(in the rows, 128 means zero)
One turn moves each row of this set onto another row. After a few examples, where does it send each row asked below?
J_222: [119 110 102 131 131 116 146 157 120 149 124 120 115]
J_236: [114  85 121 131 131 124 121 139 129 149 114 148 118]
J_535: [110  96 123 127 125 120 161 148  98 142 119 129 125]
J_120: [117  83 120 134 127 124 120 140 124 143 112 148 118]
J_621: [111 117 109 118 143 125 164 153 120 153 113 143 107]
J_7: [131  99 104 113 125 127 165 127 116 150 107 146 128]
J_679: [116  90 111 119 129 132 164 155 114 131  94 150 123]
J_75: [116 116 110 128 140 123 161 161 111 144 117 138 104]
J_531: [122  80 117 134 137 123 120 140 125 141 116 145 117]
J_226: [120  81 119 130 140 123 121 138 128 144 116 145 117]
J_362: [114  83 117 125 138 121 122 139 133 140 113 148 117]
J_614: [119 112 104 131 130 122 163 159 107 135 110 143 106]
J_459: [114  97 122 127 145 131 154 171 111 140 116 134 114]
J_651: [117  82 117 130 135 120 120 144 127 135 114 146 116]
J_150: [137  99 104 127 119 124 160 137 104 138 113 140 125]
J_332: [115  84 117 127 139 120 121 142 130 138 116 145 116]
J_21: [107  98 127 121 133 121 161 148 104 151 123 128 124]
J_277: [117  81 115 128 132 120 122 141 128 134 111 149 118]
J_813: [112 114 103 116 136 125 168 147 121 147 103 151 110]
J_602: [129 108  94 117 140 136 163 134 117 143 102 146 123]
J_388: [123 105  94 135 119 116 150 154 115 136 114 127 118]
J_743: [115  81 115 125 135 121 124 138 132 136 109 150 119]
J_265: [136 103 111 132 129 125 154 148 101 145 127 129 119]
J_725: [118 111 101 123 128 123 167 150 113 137 101 151 110]
J_409: [106  95 120 115 124 121 167 136 109 148 108 139 130]
J_663: [116  83 119 131 127 123 123 137 127 143 109 151 118]
J_235: [124 112 100 116 151 135 159 139 122 154 112 140 119]
J_599: [119  81 117 128 139 124 122 135 131 146 112 148 119]
J_220: [130 107 117 122 141 126 155 144 112 161 131 127 117]
J_469: [133 109 100 133 143 133 155 153 104 138 118 133 115]
J_88: [121  78 114 128 134 123 124 134 129 141 109 150 119]
J_420: [119  91 115 129 133 130 158 167 106 127 106 141 118]
J_101: [133 106  94 129 134 133 159 143 106 132 106 141 121]
J_795: [109  95 115 109 141 133 164 151 125 145  98 150 123]
J_643: [111  94 119 123 120 120 165 142 100 139 110 138 128]
J_119: [116  84 121 134 131 123 120 141 125 146 115 147 117]
J_2: [126 106 112 111 138 127 160 132 122 164 119 138 123]
J_823: [104  99 124 114 132 123 165 140 111 155 116 134 128]
J_965: [127 113 105 125 153 135 154 149 114 151 121 132 115]
J_667: [123  78 115 133 133 123 123 136 125 138 112 148 118]
J_56: [121 102  90 125 116 116 157 142 124 138 102 137 124]
J_107: [108  98 122 114 151 134 159 161 124 151 111 139 118]
J_837: [113 112 102 119 137 119 151 147 133 160 119 126 119]
J_312: [114  84 120 130 130 123 122 136 129 148 110 151 119]
J_83: [114 108  95 116 127 119 157 138 134 153 105 137 123]

J_420 -> J_679
J_823 -> J_21
Now find these:
J_236 -> J_119
J_388 -> J_56
J_813 -> J_621
J_101 -> J_602
J_265 -> J_150
J_651 -> J_277
J_667 -> J_88

One turn moves each row of this set onto another row. After a few examples, where does it send each row asked below?
J_972: [100 131 140 110 127  97 103 112 125 125 112 107 139 109 133]
J_825: [ 94 127 134 134 142 131 109 133 125 115 114 127 128 125 144]
J_719: [ 97 141 110 123 150 102  97 104 112 107 116 133 141 120 137]
J_860: [117 146 133 119 139 116 103 128 120 141 114 129 150 133 119]
J_593: [ 96 136 131 138 153 122 105 110 139 103 115 116 141 133 126]
J_766: [106 143 113 121 147 113  99 140 123 122 119 121 138 131 159]
J_577: [101 150 137 106 146 106 112 133 120 141 123 118 131 118 127]
J_57: [101 143 136 115 131 118 108 125 108 119 143 123 145 120 140]
J_984: [115 132 122 114 135  94  94 100 123 112 114 111 145 119 133]
J_671: [114 140 131 117 135 118 100 125 125 145 124 123 143 129 117]
J_108: [ 98 149 116 119 152 104  95 121 139 122 129 101 142 134 144]
J_15: [103 112 122 119 148 115 100 122 107 124 113 119 129 124 133]
J_426: [122 139 138 126 141 122  92 118 125 131 120 128 138 139 119]
J_548: [ 98 156 130 119 144  91  94 119 136 114 121 127 144 114 150]
J_419: [122 139 128 120 138 118  92 118 129 138 127 122 141 136 119]
J_408: [118 145 114 113 153 107 106 118 135 124 133 120 143 121 116]
J_975: [ 96 154 124 123 153 113 101 104 138 108 110 101 140 125 126]
J_201: [106 120 130 115 157  98  89 126 116 121 127 125 143 133 146]
J_185: [123 156 136 115 155 106  94 120 119 117 117 123 124 139 137]
J_629: [104 134 138 116 137  94 109 113 122 115 105 124 159 115 129]
J_957: [ 88 156 128 118 160 105  98 109 112 116 108 109 140 136 135]
J_586: [114 149 132 119 132 116 105 122 125 108 144 122 152 121 140]
J_656: [ 79 136 143 124 145 103  98 114 117 117 124 135 133 116 140]
J_882: [116 133 141 119 140 109 103 138 139 122 104 113 136 114 143]
J_311: [122 147 141 122 140 116  94 125 119 137 112 129 139 140 127]
J_682: [ 94 150 138 127 147 116 100 124 122 121 107 106 121 138 150]
J_223: [104 122 144 120 136 103  96 100 114 109 110 120 137 122 129]
J_498: [ 96 133 128 124 141 120  99 138 131 125 128 116 126 124 154]
J_507: [ 79 152 137 120 159 106 107 113 123 116 114 113 151 128 126]
J_294: [109 133 141 122 147 121 102 112 130 119 130 121 117 126 115]
J_914: [ 97 147 120 118 134 108  97 112 119 119 110 115 116 109 147]
J_782: [ 85 155 136 117 151 105 102 115 137 121 118 101 141 123 131]
J_886: [ 96 126 119 133 149 124 112 131 129 112 122 132 150 123 136]
J_219: [ 96 143 129 130 137 111 109 110 137 106 108 129 138 102 130]
J_16: [122 128 112 119 143 113 106 125 125 117  98 114 138 116 134]
J_44: [109 145 126 119 133 123 114 120 101 112 130 128 149 122 136]
J_422: [ 89 149 133 124 152 119 101 104 121 111 105 104 128 130 127]
J_714: [110 148 138 120 156 113 117 124 115 118 108 138 144 128 119]
J_572: [108 123 147 125 153 103 101 131 137 114 117 131 153 124 136]
J_268: [ 97 151 113 127 157 110 112 122 119 113 105 119 155 136 136]
J_186: [ 74 135 133 124 148 117 113 124 124 129 119 111 139 124 129]
J_916: [108 140 144 112 138  88  93 112 112 118 108 118 143 126 146]
J_445: [115 146 141 125 127 128 111 120 122 106 132 121 138 119 137]
J_573: [114 139 111 132 151 119 101 130 135 106 119 127 146 129 148]
J_190: [118 154 130 118 127 124 108 122 107 110 125 118 135 123 146]

J_185 -> J_294
J_886 -> J_766
Now find these:
J_984 -> J_972
J_419 -> J_671
J_219 -> J_548
J_507 -> J_957
J_186 -> J_268
J_201 -> J_15
J_586 -> J_57

One turn moves each row of this set onto another row. After a few examples, where does it send each row asked below?
J_251: [117 113 127 119 116 119 126 117 114 139 137 111 139 125 132 115 148 133
 127 117 127]
J_657: [116 114 125 119 117 118 125 118 116 142 134 112 140 125 132 116 149 134
 127 116 126]
J_524: [120 124 132 117 132 135 136 135 125 112 146 122 123 139 127 133 135 121
 105 137 133]
J_396: [124 121 131 122 122 144 117 128 143 128 146 121 118 149 110 128 126 130
 132 139 127]
J_136: [141 128 132 137 134 127 139 111 131 135 117 130 138 119 120 139 118 137
 136 106 127]
J_527: [143 131 135 143 126 123 132 128 142 149 123 125 136 128 118 136 124 139
 150 119 128]
J_949: [143 148 131 143 116 130 135 135 132 143 119 129 135 126 125 141 129 134
 141 129 134]
J_433: [129 134 128 131 143 120 147 128 122 129 119 131 141 117 132 141 132 127
 112 114 133]
J_384: [128 135 124 117 119 141 112 134 141 124 139 129 118 139 119 140 129 135
 122 148 127]
J_549: [117 113 125 118 118 117 123 119 118 144 135 112 140 124 132 117 148 136
 129 118 126]
J_570: [118 133 115 134 136 137 131 112 121 111 116 140 135 126 127 120 121 128
 128 122 118]
J_147: [118 112 126 117 117 115 121 120 119 142 137 112 138 125 132 117 148 137
 128 119 125]
J_215: [135 128 135 136 120 131 122 137 148 144 138 121 125 143 114 131 128 136
 149 136 128]
J_217: [133 128 127 113 124 142 121 118 131 108 138 130 121 130 122 143 122 133
 110 136 125]
J_109: [123 119 129 117 132 149 124 110 132 114 140 125 121 139 110 131 120 127
 117 126 125]
J_644: [138 126 131 138 117 119 123 136 139 118 139 130 129 136 133 117 124 136
 151 141 116]
J_890: [119 111 128 117 116 118 125 118 115 138 139 111 138 127 132 115 148 134
 127 119 127]
J_242: [116 131 122 132 125 144 131 118 120 104 133 132 127 139 125 113 123 122
 130 134 121]
J_533: [148 143 134 138 122 131 144 120 122 127 118 130 136 116 128 145 122 132
 129 116 132]
J_278: [126 127 130 134 116 135 127 130 129 107 143 127 124 144 128 112 125 126
 141 143 120]
J_430: [128 134 117 137 137 119 127 118 130 122 112 142 139 118 133 124 120 139
 138 120 115]
J_106: [139 130 125 139 127 111 123 130 139 125 123 137 137 124 135 123 122 143
 149 130 113]
J_133: [121 128 129 120 140 133 144 124 118 114 131 127 132 126 129 137 131 121
 101 121 133]
J_634: [132 123 128 125 138 140 135 102 126 119 126 129 131 124 115 136 117 131
 119 109 125]
J_39: [134 134 131 137 136 109 140 143 134 143 121 130 141 121 135 141 135 135
 126 123 132]
J_534: [133 131 135 132 129 111 131 154 141 142 137 124 132 134 133 138 139 134
 130 138 132]
J_696: [119 110 127 117 116 116 123 119 118 139 139 111 138 126 133 116 147 136
 127 120 125]
J_639: [143 133 131 123 125 137 137 111 121 108 128 131 129 119 126 146 118 133
 113 120 127]
J_124: [133 145 126 132 115 136 119 143 142 142 129 128 126 137 121 139 132 135
 138 145 132]
J_229: [126 124 135 122 125 124 128 150 137 126 149 120 124 143 128 134 138 127
 120 145 132]

J_644 -> J_278
J_229 -> J_524
Now find these:
J_533 -> J_949
J_109 -> J_634
J_251 -> J_657

One turn moves each row of this set onto another row. After a few examples, where does it send each row asked below?
J_151: [134 137 125 138 142 130 137 142 138 148 155 127 121 125]
J_958: [123 151 134 144 142 135 128 141 117 134 142 104 134 118]
J_122: [127 148 132 145 133 136 125 145 118 126 133 102 132 118]
J_685: [135 144 125 131 143 129 136 139 135 148 155 122 124 126]
J_266: [138 149 125 134 140 135 134 138 130 153 149 118 123 127]
J_542: [137 133 125 130 133 152 127 144 131 140 134 115 107 129]
J_780: [129 137 128 132 137 155 126 142 124 145 132 109 110 123]
J_891: [132 155 131 144 138 137 130 140 118 142 141 106 132 121]
J_502: [111 110 131 140 115 131 139 131 129 118 129 113 139 140]
J_513: [115 107 125 135 121 140 142 121 133 133 128 118 131 149]
J_197: [115 109 127 136 117 125 144 130 136 122 135 120 139 143]
J_418: [135 143 122 128 141 128 135 139 137 150 151 123 124 122]
J_98: [114 115 124 138 122 125 145 121 135 131 136 119 143 145]
J_900: [138 144 122 131 137 121 136 142 137 139 151 125 130 124]
J_661: [123 151 132 141 138 132 129 140 119 136 139 106 136 113]
J_645: [108 112 132 147 119 132 139 129 124 121 134 111 141 144]
J_345: [112 109 124 134 118 143 137 128 134 131 128 113 123 151]
J_999: [131 138 131 133 140 155 127 140 124 146 139 110 109 128]
J_481: [134 146 129 137 138 152 129 139 122 148 138 110 115 127]
J_208: [105 120 128 145 119 132 137 129 126 121 128 105 141 143]
J_947: [116 105 127 134 116 137 140 130 134 123 130 118 129 145]
J_385: [127 132 131 143 140 157 128 145 124 142 136 111 108 126]
J_53: [110 114 129 144 121 135 138 122 125 125 125 109 141 142]
J_715: [122 146 134 153 141 132 130 145 119 134 144 108 134 115]
J_902: [114 110 126 139 120 125 146 129 134 128 143 121 139 148]
J_646: [115 117 122 136 121 121 144 127 141 130 140 119 141 148]
J_923: [113 105 127 138 120 141 140 130 130 128 134 117 126 150]

J_780 -> J_661
J_151 -> J_385
Now find these:
J_646 -> J_345
J_902 -> J_923
J_513 -> J_53
J_122 -> J_900
J_958 -> J_685
J_481 -> J_891
J_197 -> J_947

One turn moves each row of this set onto another row. After a few examples, where does it send each row asked below?
J_475: [112 127 137 124 115 136 137 125 140 129 141 131 136 148 138 147 138 135
 139 122 128 112 138 136 111 119 119 149 141 141 128 127 125 135 129]
J_721: [118 134 119 129 134  97 124 125 141 133 133 115 139 140 114 138 124 127
 142 117 138 125 130 109 121 121 125 136 137 122 129 122 127 149 137]
J_552: [131 144 138 136 126 129 131 142 122 131 136 115 125 149 125 108 137 126
 128 145 124 122 127 129 121 120 119 123 122 136 126 114 148 148 134]
J_736: [122 124 125 128 115 146 131 143 134 127 139 123 137 139 154 140 134 124
 142 125 126 113 142 136 115 120 126 150 142 134 125 123 127 140 119]
J_316: [121 128 123 122 139 116 124 159 141 127 149 121 133 122 132 123 109 131
 125 144 132 121 134 117 121 128 129 154 131 140 135 134 125 146 121]
J_942: [130 142 119 133 142 108 124 136 118 125 138 112 138 126 131 129 120 127
 129 132 145 107 138 111 128 128 111 129 141 128 139 128 135 137 121]
J_60: [128 118 129 120 119 114 155 122 142 126 131 121 127 128 135 138 113 119
 146 132 130 120 126 121 137 139 125 119 140 139 121 123 141 117 138]
J_648: [126 142 144 127 133 122 131 133 152 136 152 127 126 132 123 119 134 134
 136 138 127 125 151 127 126 118 132 148 133 146 114 122 115 124 132]
J_79: [137 125 132 133 129 131 134 131 126 134 145 126 137 121 126 125 134 113
 112 136 126 125 116 146 108 125 120 123 118 139 125 140 106 124 124]
J_528: [144 121 124 123 119 110 135 136 146 138 139 101 149 123 140 134 134 108
 121 127 128 115 131 135 117 134 116 139 130 131 139 129 125 126 119]
J_192: [121 122 132 132 115 137 123 138 135 116 122 120 121 121 131 131 130 149
 141 124 135 128 132 122 129 139 129 119 121 122 135 114 114 141 115]
J_169: [122 127 135 112 134 138 123 119 136 128 140 136 110 131 114 119 119 116
 122 135 120 141 127 133 135 133 131 132 111 117 112 138 123 127 122]
J_799: [118 115 131 119 120 114 150 121 148 120 142 113 122 133 143 128 118 115
 115 126 118 129 134 133 125 139 127 128 128 137 125 139 134 117 149]
J_728: [133 136 115 148 122 122 141 135 123 137 119 116 116 122 126 139 129 128
 116 138 130 116 147 139 126 129 128 130 121 120 138 134 109 136 119]
J_393: [123 126 134 116 135 137 121 121 134 128 142 135 108 127 121 120 119 118
 123 134 111 142 127 134 140 134 125 129 110 120 115 137 123 123 120]
J_302: [113 116 115 141 114 125 134 128 137 146 135 128 114 130 130 139 127 144
 129 126 118 122 119 125 119 117 133 154 131 142 129 126 140 127 112]
J_625: [126 120 129 109 131 137 121 124 122 148 122 142 126 142 121 123 138 115
 125 127 133 115 130 127 122 118 131 134 138 123 128 130 152 130 144]
J_632: [136 139 139 113 128 127 122 132 128 149 126 134 131 128 115 132 136 124
 133 123 130 122 150 115 116 128 128 125 145 117 133 134 145 120 137]
J_33: [124 140 122 136 118 125 127 126 138 137 134 128 126 135 113 125 126 127
 147 135 118 132 123 119 121 115 124 124 132 137 106 111 137 148 149]
J_832: [133 136 114 152 120 114 137 129 127 139 125 119 117 123 128 142 128 133
 115 132 126 120 149 135 124 126 123 125 123 118 134 136 107 135 123]
J_808: [118 122 132 120 124 133 119 137 155 119 136 110 118 125 147 131 131 140
 123 122 125 124 138 128 126 128 108 136 111 115 138 111 116 145 123]
J_594: [127 120 138 125 128 128 123 115 120 126 139 134 118 136 128 131 137 135
 145 129 126 139 127 120 133 129 111 121 133 115 131 136 130 111 115]
J_115: [128 142 117 136 143 103 126 133 125 124 133 110 140 131 128 130 120 128
 133 127 146 115 134 111 121 127 115 126 141 125 139 128 137 142 129]
J_456: [114 123 118 121 139 135 114 143 134 116 125 110 125 112 137 124 136 141
 145 135 136 123 127 125 140 123 119 134 123 132 131 112 126 136 131]
J_635: [125 117 135 120 124 127 122 114 118 129 137 137 118 139 126 133 136 140
 144 130 130 135 130 123 129 123 111 118 137 115 129 143 132 114 116]
J_213: [116 128 133 125 152 116 134 127 129 132 135 129 120 137 133 134 131 119
 143 131 106 132 115 144 126 119 118 120 118 141 125 133 134 113 133]
J_400: [117 132 112 144 117 104 126 119 138 135 140 119 120 124 120 141 134 134
 121 119 116 130 148 127 112 125 132 131 127 122 125 138 112 138 138]
J_81: [112 115 113 141 119 132 134 147 117 140 140 121 121 127 131 137 133 143
 123 139 128 125 126 131 121 113 137 146 123 135 130 132 126 134 108]
J_798: [140 125 136 131 121 124 134 138 116 140 140 120 150 133 120 126 132 122
 129 125 131 126 108 130 123 128 122 116 125 139 126 127 124 129 110]
J_970: [115 116 121 103 128 127 128 132 143 123 120 111 122 131 130 126 122 123
 136 140 120 137 123 125 118 132 118 143 130 122 138 140 160 130 136]
J_54: [127 128 132  97 122 124 134 128 151 131 126 118 129 127 131 144 123 119
 143 137 124 125 159 138 138 133 114 136 130 114 128 138 125 127 131]
J_257: [125 123 135  96 124 120 140 128 151 122 125 114 129 127 134 141 121 121
 139 137 129 126 155 138 136 135 115 133 127 116 136 140 125 126 131]
J_526: [130 146 132 140 126 131 129 135 126 132 138 114 124 146 120 109 136 122
 132 143 123 126 124 126 123 121 123 122 124 135 119 111 149 147 141]
J_207: [123 138 116 130 124 142 132 133 137 129 125 119 127 138 148 130 116 112
 113 123 117 116 138 147 123 116 116 131 123 129 114 125 121 153 144]
J_156: [132 140 150 130 128 135 134 147 142 132 157 127 126 137 125 121 135 130
 135 143 136 128 145 127 113 116 131 138 125 133 118 115 119 137 116]
J_879: [113 114 123 100 127 130 135 130 139 119 121 111 123 131 132 127 121 120
 138 141 125 134 122 132 126 131 118 137 128 125 136 134 158 131 136]
J_511: [122 127 121 109 123 137 124 132 130 157 130 140 118 121 119 133 124 116
 108 133 111 116 136 127 122 127 124 136 124 122 127 139 145 132 143]
J_862: [143 121 121 120 123 125 136 147 140 139 125 107 147 123 142 118 125 111
 128 141 122 125 116 137 123 121 114 134 131 148 126 127 130 128 136]
J_503: [122 130 143 128 145 113 143 125 140 138 132 125 123 145 124 148 127 115
 135 118 115 134 119 131 129 134 121 130 115 120 134 130 115 118 123]
J_922: [110 121 131 124 124 138 118 135 133 113 149 120 118 123 131 117 140 143
 126 145 127 122 131 131 130 134 116 126 110 132 130 120 118 147 139]
J_978: [134 127 132 105 132 114 122 129 137 153 128 144 122 128 120 130 119 122
 112 125 133 115 151 128 120 123 130 128 129 118 135 142 129 132 128]
J_94: [108 133 125 119 140 115 129 144 146 131 136 128 131 122 118 129 104 136
 129 133 128 121 128 126 120 128 143 149 125 154 126 137 128 141 124]
J_538: [127 138 119 130 124 149 131 138 132 127 124 118 125 137 151 124 114 113
 107 121 118 116 135 140 121 118 116 137 126 129 118 124 124 147 135]
J_525: [114 131 108 124 128 123 126 119 147 131 128 129 122 130 136 133 123 119
 130 125 115 123 137 147 111 105 121 131 124 135 111 128 122 150 151]

J_808 -> J_192
J_511 -> J_978
J_728 -> J_942
Now find these:
J_594 -> J_879
J_94 -> J_648
J_798 -> J_862
J_799 -> J_503
J_400 -> J_721
J_207 -> J_832
J_635 -> J_970
J_736 -> J_81

